Rotation paths and how fast each direction turns (degrees each step)
Each turn is a multiple of 5 degrees from 10 to 175, or 0.
Each row of a path follows its step; steps can be skipped.
path 1
step 1: [  3   1  27 -60  19  14 -20 -18  30  -7  -7   1  11  11   1 -36  27   0
  25  31 -38   7 -49  -1  27  18 -47 -20  40 -25 -68 -15 -52 -23   5 -40
 -22  19]
step 2: [-10  11  19 -49  77   1 -24   1  -1 -11  -7 -19  16  22 -53  28 -46  20
  18   2 -20  25  -8  29 -21  16  16 -30  -3 -10 -24 -34  10 -18 -42 -13
 -11 -73]
step 3: [-23   8 -21 -24 -26 -14  44   4  53 -17 -26  29   6 -10 -40  13  22  24
  50 -37 -23  18 -49 -23 -18   5 -34 -52  16  18 -23  19 -17 -23 -15  21
 -46 -40]
step 5: [ -8  -8  34 -20  -1 -20 -11  18   2  -1   0 -15  15   2 -32  -1  12 -23
  40 -85 -26  31   7  21 -10 -44 -42 -19  44   3 -61 -22 -57  31   6  -8
   8  21]
step 6: [ 16  -1  52  -3   8  -2 -42   9 -19  32  -6  29  52 -16 -78  18   7   1
  24  -4 -49  29 -18  30  26  30  11 -39  -8  -8 -27   0  49 -10  27 -26
 -28   7]
step 7: [ 25  25  -5  19  10  29  28 -34   0   7  19  20  19  20 -80  39  20 -14
   9 -50 -15  -6 -51 -34 -33 -44  16 -40  32  10  -5 -26   3  27 -37 -10
   4 -16]
step 8: [  2   3  54  37  -9 -31  38  -6   7  24   3   9  -8   5 -41  13  11  16
   2 -91  39   1  10  26 -14  25   0 -56 -36  26   8  40  40  -9  27   8
  -2  -6]
step 9: [ 14  28  23  12 -33   9  18  -9  46  22   4  -3  15  23 -48 -13  26 -30
  -7 -23   0 -15 -38  13  -2  -8  20  -8  10 -11 -28   9 -34  55  53   2
  43  83]
step 10: [ 31 -17 103   5  29 -12 -19 -42 -31  21  14  -6   7  35 -25  -2  11   2
 -35 -13  15 -10  29  42  38 -13  30 -25  19   9 -48  -7   9   6 -25 -16
   0  29]
step 11: [ 13  41  18  19  36  18  47 -14   9 -22 -59  31  57  48 -38 -40  20 -16
 -28 -13   9  32 -56 -21  22  -1  23 -10 -24 -17 -33   1  21  -1 -23 -12
  -1  15]
step 12: [-25  18  25   7   0  -8  43 -55  33  -6   3   1 -27  32 -44  22   7  39
 -29  25  39 -49 -23  22   6  22  77 -48   4  22   0   9  12 -25 -11  19
  11 -22]
Speeds:
[  3   8   8   2   0   0 -11  -3  -6 -14 -14  11  -4  -3   2  12  -5  -7
 -21  -6 -14  -1 -16   0   2  -4   9  14  11  -8  -6   8   8  -1   1 -18
 -11 -23]
80
[  1 -14  10  22  -3  13  -1 -19   9   0  -2   6   8   1   4  -2 -30   1
  -4  -3  11   2  -7  -4   8 -16   0  -9   0   1   2  10  11   5   6  -3
  13  13]
25
[ 13  -6   8  -8  20 -14  -3   4   7   1   4   0  13   1   2  15  -2  -6
  14   9  13   7   4  19  -9   6  12  12  -1  -7  15  16  18   4   2   2
   6  -5]
175
[  1  -2  11   3  -9  -9 -25   6   7   5  -7 -12  -1  16  16 -10   7 -25
  -6   4 -11  -1   9   9   2   1  -9 -13  10   0  -1   6  -7  12  10   3
  10  -1]
80
[-17  -8   8   1 -12   2   2   3   1 -18   7 -11   4   7   1   2   6 -10
  11 -12  14 -13  -4  -6  -7   9   5  12   4   8   5  -2  -3 -22  18 -19
  10   2]
85
[-28   0  -7   7  -7 -14   4  14   1  -6 -25  -6   8  -7 -10   0  -5   3
  -3  -4  -1  21  -5  12   9   1   9   3  -9  -1  -3   1   3   1  12  17
   4   2]
125
path 2
step 0: [-44  37 -15   8 -42   5 -21  -5  21  18  -2 -33  31 -18  56  40   0   7
  77  -3 -62 -10 -30   9 -13  24   8   5   1  19  26  -9  26 -24   2  -2
  41  10]
step 1: [  8 -61 -12 -48   3  -2 -10  -9   2  13   2 -17 -57  10 -43 -33  16  -5
   7  -1  33 -14  43   7  30  45 -28 -21 -21 -25 -42 -47  -1 -27  35  37
  24   9]
step 2: [  4   1 -19   3   9  42  -4  38   9   2   6  20  67  14  27   7 -55 -33
  52  16 -22  31 -38 -25  34 -28 -18  -1 -18  20  24 -42 -15  10  -2  11
 -44 -46]
step 3: [-16  13  33  -2 -21   2 -15 -20  31   9  16 -38  19  -6 -16 -51  36  34
  25  19  -8 -15  47   4   3 -31 -38 -66   8  21  -2  33  34 -43  18  -4
  50  34]
step 4: [ 28 -40 -22  -5  54  41   8  -5  16   2 -43  18  24 -17 -37  -6  40 -23
   4   1 -38   0 -30 -13  -2  34  -1  61 -44 -12  -4 -35   2  16  40   3
  30 -43]
step 5: [-73  22  25 -21  42  42   4 -13   6  12  11  -6  10  34  46   8 -44  31
  52  14  11 -19  22 -31   1 -24 -26 -32 -19 -49 -14   4  -7 -15 -42  -3
 -15  23]
step 6: [  3 -17   4  24 -41 -21 -18 -12 -20 -16  -1 -49  19 -33 -57 -27  16  12
  48   3  10 -24 -21 -36  30  59   6  22   6  13  61  -1  39 -23  26  14
  20 -21]
step 7: [ 25 -30 -39  -8  34  28  -1   1  51  45  -1   2 -54  16  12  30 -13  -9
  40 -27 -13 -21  32  -3  -5 -41 -40  13 -39   1 -47  -4  23 -20  24 -10
 -42 -30]
step 8: [  4  24 -10   9  -4  21 -35   9 -21 -39  14  -3  28   2  25 -73  -8 -11
  20   1  -9 -16 -29  -6 -10   0 -17 -53 -44 -41  85 -29 -22  -3   1  11
   4  31]
step 9: [ 38  -1 -19 -11  23  10 -10  -2  -1  26   8 -36  26 -12 -65  -5  16  -9
  56  67   4 -16  37   7  13   2  18  -8  19  -8 -55  49  34  16  11 -29
   4 -39]
step 12: [ 36 -35  13  -6 -43 -21  -6  -4  26  28 -54   8  11   3   4  22  10 -45
  63  10  13 -38  32 -47  21  41  42 -28 -31   5   7 -20 -20 -17 -16  -9
  -9 -38]
Speeds:
[-11   0 -25  -6 -10   9   0 -13 -12  -3   4  11   5  11  12   1   3  10
   5   7  -1  -5 -14 -11 -11  -9 -12  -2   6  13   5  16 -18  -8   1   6
  -1  13]
135
[  6 -11  -8  -2  -4 -21   1 -18  -2   5  -5  13 -15 -20  -6   4  15  -3
   6  20  -9   2  13  -2   0  11  -5   4  -1  12  -2   2   2 -12  -1 -13
  11  -7]
125
[  1  -4   5  17  10   6  17  -2   1  -6  11  11 -11 -11  22   3 -15   2
   1  13  12   1  -2  -2 -12 -10 -16   0   1  -3   3 -21  -5  10   3  -1
   5 -14]
130
[ 10 -21  -6  -1  -1  20  14   0  -6   6  -1  -9  -2 -21 -11   7   8  -3
   6 -12  14  -1 -19   2  12 -10   8  -7  -1   4 -11   0 -12   2 -12 -11
   4   3]
140
[ 14  -7  18 -19  -4  -4  13   3   3 -13   4  -8   1   1   7   0  -7  -7
   3  -3   4  12   1 -13  -6   5   8   7 -11  -1  15  10 -18  -9  22 -10
   6   7]
170
[ -9  -1  10  -3   8  20  -1 -22  13 -15  -1   6  19 -11  -2  -1  -2   1
  -9  10  -1  -4   1   4 -14   9  10  17   4 -10 -11  11   4   5 -12  -6
  10   7]
65
